[[-15  25  -2  -3  -4 -33 -26 -11  13  -2  -1 -25   7  -3  15]
 [ -1 -26   0 -27  -9  -8 -10  -4  15  33  16  -5  -2  11  29]
 [ 10  -6   2  15   6  31  32  13 -14 -10   9  25  -2   0 -28]
 [ -6 -11   0 -24  -6 -31 -38  -6   1   3   1 -21  -4  -6  16]
 [ 11 -37   1  -6   2  25  24  11 -11  10  -3  22  -9   5  -5]
 [-10  32   0  13   0 -24 -19  -7  -4 -27  -3 -22   4 -11 -12]]
->
[[-10  32   0  13   0 -24 -19  -7  -4 -27  -3 -22   4 -11 -12]
 [-15  25  -2  -3  -4 -33 -26 -11  13  -2  -1 -25   7  -3  15]
 [ 10  -6   2  15   6  31  32  13 -14 -10   9  25  -2   0 -28]
 [ -6 -11   0 -24  -6 -31 -38  -6   1   3   1 -21  -4  -6  16]
 [ -1 -26   0 -27  -9  -8 -10  -4  15  33  16  -5  -2  11  29]
 [ 11 -37   1  -6   2  25  24  11 -11  10  -3  22  -9   5  -5]]

[[  6 -15  13   8  15 -11 -23  12 -11 -31  12 -11  -2]
 [  8   0 -22  14   0  18  21  -7  17 -31   3 -19   1]
 [-16  22  13 -18   2 -17 -16  -4 -16 -31 -10   8   9]
 [  2   6  -9 -11 -16 -18  -3 -12  -4 -31 -19  16  13]
 [ -3  14  -2  -1  -7 -14  23 -10  -2 -31 -19  24   4]
 [  6  -4 -20  13  -3 -17  26 -24   2 -31 -16  -6  16]]
->
[[-16  22  13 -18   2 -17 -16  -4 -16 -31 -10   8   9]
 [ -3  14  -2  -1  -7 -14  23 -10  -2 -31 -19  24   4]
 [  2   6  -9 -11 -16 -18  -3 -12  -4 -31 -19  16  13]
 [  8   0 -22  14   0  18  21  -7  17 -31   3 -19   1]
 [  6  -4 -20  13  -3 -17  26 -24   2 -31 -16  -6  16]
 [  6 -15  13   8  15 -11 -23  12 -11 -31  12 -11  -2]]

[[ 22  12]
 [-27 -16]
 [-22  34]]
->
[[-22  34]
 [ 22  12]
 [-27 -16]]

[[-21  -8 -30   8 -22  27  39 -25]
 [-17  15 -20   8  -8  20  23 -10]
 [  7 -16 -25  14  14  17  18  15]
 [ 37 -19 -20 -17  37   6   1  38]]
->
[[-17  15 -20   8  -8  20  23 -10]
 [-21  -8 -30   8 -22  27  39 -25]
 [  7 -16 -25  14  14  17  18  15]
 [ 37 -19 -20 -17  37   6   1  38]]

[[-20  17  -3 -14   7  -3 -17]
 [-10  28  -9  29  -4  -5  17]
 [-37   5   6 -15   1  19  -2]
 [  3  19   7  -5  22   1  -4]
 [-14 -17   1  -2  -4  12   7]
 [ 12 -18 -10   2 -30  -9 -17]
 [  0   6 -18   8   2 -27  10]
 [ -3 -21   0  14   7  19  -8]
 [  0   4   1  12 -20   5  17]
 [ 26 -13   3  -2  19  -9   4]]
->
[[-10  28  -9  29  -4  -5  17]
 [  3  19   7  -5  22   1  -4]
 [-20  17  -3 -14   7  -3 -17]
 [  0   6 -18   8   2 -27  10]
 [-37   5   6 -15   1  19  -2]
 [  0   4   1  12 -20   5  17]
 [ 26 -13   3  -2  19  -9   4]
 [-14 -17   1  -2  -4  12   7]
 [ 12 -18 -10   2 -30  -9 -17]
 [ -3 -21   0  14   7  19  -8]]

[[  9 -20   8  10  -9 -12  10]
 [  3 -18   8  10 -11 -14   8]
 [-16 -16 -20 -23 -11  -8 -22]
 [ 15 -19  19  20 -10 -10  18]
 [ 28  -6  27  31   1  -7  31]]
->
[[ 28  -6  27  31   1  -7  31]
 [-16 -16 -20 -23 -11  -8 -22]
 [  3 -18   8  10 -11 -14   8]
 [ 15 -19  19  20 -10 -10  18]
 [  9 -20   8  10  -9 -12  10]]

[[ 11  30  23  25 -18 -23   8]
 [ 23 -25  19  27 -23 -19 -24]
 [ 13  23 -22  25 -21  20 -28]
 [ 13 -31  21  14 -19 -26 -27]]
->
[[ 11  30  23  25 -18 -23   8]
 [ 13  23 -22  25 -21  20 -28]
 [ 23 -25  19  27 -23 -19 -24]
 [ 13 -31  21  14 -19 -26 -27]]

[[ 10  24 -37   5 -13   9 -29 -29   8   1 -28 -29 -37  36  17  -1]
 [ -6 -30 -34 -32   8 -13 -13  18  -3  -1  35  30  34  -3   2  11]
 [-24  14  -8 -32 -19 -26  11 -11   4 -33  -7  21  21  -8   7  -2]
 [-13  23  29 -37  39 -32 -33 -21 -17 -21  33  -5 -18 -15 -27 -31]
 [ 26  18  -3  31 -27 -18 -10   6  -9 -37  13  25 -11  34 -37 -30]
 [ 24  -3  24  14 -31   5 -29 -34 -15 -38 -29  31 -34   2 -32  36]]
->
[[ 10  24 -37   5 -13   9 -29 -29   8   1 -28 -29 -37  36  17  -1]
 [-13  23  29 -37  39 -32 -33 -21 -17 -21  33  -5 -18 -15 -27 -31]
 [ 26  18  -3  31 -27 -18 -10   6  -9 -37  13  25 -11  34 -37 -30]
 [-24  14  -8 -32 -19 -26  11 -11   4 -33  -7  21  21  -8   7  -2]
 [ 24  -3  24  14 -31   5 -29 -34 -15 -38 -29  31 -34   2 -32  36]
 [ -6 -30 -34 -32   8 -13 -13  18  -3  -1  35  30  34  -3   2  11]]

[[  0  -2   1   0   1   1   3  -2]
 [  0   1   6   0   1   2  -3   1]
 [ -1  -1   3  -3   2   2  -4   1]
 [ -9   5  32 -16  -6  13 -15   1]
 [  0   0  -1   0   1   0   0  -1]]
->
[[ -9   5  32 -16  -6  13 -15   1]
 [  0   1   6   0   1   2  -3   1]
 [  0   0  -1   0   1   0   0  -1]
 [ -1  -1   3  -3   2   2  -4   1]
 [  0  -2   1   0   1   1   3  -2]]
